-2 -27 -42 -42 40 4 -31 -23
55 65 -53 -10 -2 45 -76 1
24 18 -42 -17 12 24 -44 -12
=>
-27 -42 -42 40 4 -31 -23 -2
65 -53 -10 -2 45 -76 1 55
18 -42 -17 12 24 -44 -12 24

31 29 21 11 2 6 -4 28
-15 63 -7 34 12 -31 49 52
-15 -9 19 34 34 -14 57 -58
-26 85 46 -7 41 23 -4 -28
-8 1 39 31 -20 -12 -13 22
42 -37 -11 -25 7 -26 -19 10
13 -25 -8 -13 -26 -17 -23 -37
=>
29 21 11 2 6 -4 28 31
63 -7 34 12 -31 49 52 -15
-9 19 34 34 -14 57 -58 -15
85 46 -7 41 23 -4 -28 -26
1 39 31 -20 -12 -13 22 -8
-37 -11 -25 7 -26 -19 10 42
-25 -8 -13 -26 -17 -23 -37 13

12 11 -13 -43 -52
43 -18 -10 2 -58
-56 -42 44 -73 -66
-3 -72 -17 18 21
46 -50 -74 -2 64
30 -64 -46 10 -44
-68 -16 -67 54 74
74 -29 26 -46 35
-40 -7 22 -75 -1
-46 18 37 53 -63
=>
11 -13 -43 -52 12
-18 -10 2 -58 43
-42 44 -73 -66 -56
-72 -17 18 21 -3
-50 -74 -2 64 46
-64 -46 10 -44 30
-16 -67 54 74 -68
-29 26 -46 35 74
-7 22 -75 -1 -40
18 37 53 -63 -46

-45 67 -60 25 30 85 -49 -21 -29 3
22 67 -78 25 11 85 -49 -21 -29 19
=>
67 -60 25 30 85 -49 -21 -29 3 -45
67 -78 25 11 85 -49 -21 -29 19 22

78 -29
79 -3
73 62
75 -23
79 -16
72 52
72 -53
74 41
79 3
78 -5
74 53
79 -12
=>
-29 78
-3 79
62 73
-23 75
-16 79
52 72
-53 72
41 74
3 79
-5 78
53 74
-12 79

-28 4 -10 -1 50 -7 -6 62 12 15 55 -7 -17 15
28 22 -8 19 -5 28 6 -50 13 -10 -14 -39 40 -41
=>
4 -10 -1 50 -7 -6 62 12 15 55 -7 -17 15 -28
22 -8 19 -5 28 6 -50 13 -10 -14 -39 40 -41 28

32 -30 35 8 8 -16 -7 -40
-44 23 -8 -20 7 -2 29 20
22 26 9 -17 -17 16 8 -34
14 5 -68 3 5 9 -5 34
10 7 -43 -1 20 10 -23 13
-17 7 11 16 15 -20 -5 -6
24 -12 27 1 15 21 6 6
-1 10 -51 36 4 1 7 -7
-7 -5 -53 -16 -23 -31 -13 -20
-2 8 -14 10 28 10 -17 -10
=>
-30 35 8 8 -16 -7 -40 32
23 -8 -20 7 -2 29 20 -44
26 9 -17 -17 16 8 -34 22
5 -68 3 5 9 -5 34 14
7 -43 -1 20 10 -23 13 10
7 11 16 15 -20 -5 -6 -17
-12 27 1 15 21 6 6 24
10 -51 36 4 1 7 -7 -1
-5 -53 -16 -23 -31 -13 -20 -7
8 -14 10 28 10 -17 -10 -2
---
5 6 52 -48
-31 -62 34 -9
-18 -27 15 -26
=>
-62 34
-27 15

10 10 9 38
-60 63 -50 -3
46 -52 -66 32
=>
63 -50
-52 -66

24 -8 -38 -7 14
-34 10 -29 -78 23
1 71 -6 -57 24
=>
10 -29
71 -6

65 -24 22 -70
7 35 -39 30
-58 -39 57 2
71 71 -75 -20
=>
35 -39
-39 57

12 -20 -65
-46 -10 -35
49 -4 35
-37 26 32
19 -31 -62
=>
-10 -35
-4 35

-37 44 -16 12 -32
18 -22 36 -37 4
19 -23 -57 66 45
=>
-22 36
-23 -57

-9 24 40 43
61 19 -50 -15
-48 23 -65 0
-38 52 -7 26
-5 -8 21 9
=>
19 -50
23 -65

-70 0 -50
70 -53 70
-67 70 -66
54 -25 49
69 9 51
=>
-53 70
70 -66

-26 0 3 -23 -73
-68 7 -46 -46 26
-58 25 0 -35 0
=>
7 -46
25 0
---
8 -29 -6 64
-51 -15 -64 5
-10 -16 -20 18
36 12 51 -1
=>
-29 -6
-15 -64

39 63 -75
-22 48 1
-23 49 1
=>
63 -75
48 1

-75 27 -79 -32
-5 -37 75 73
=>
27 -79
-37 75

22 3 -61 -11 6
-10 -49 -1 -23 26
-13 -44 2 -26 32
-8 -33 -2 -19 22
10 47 1 20 -23
=>
3 -61
-49 -1

43 15 10 12
40 12 34 15
77 31 7 31
22 15 9 31
=>
15 10
12 34

-32 57 17
44 63 28
46 63 28
35 51 23
=>
57 17
63 28

-11 1 5
-21 41 36
-19 -13 -2
38 -70 26
7 -34 14
=>
1 5
41 36
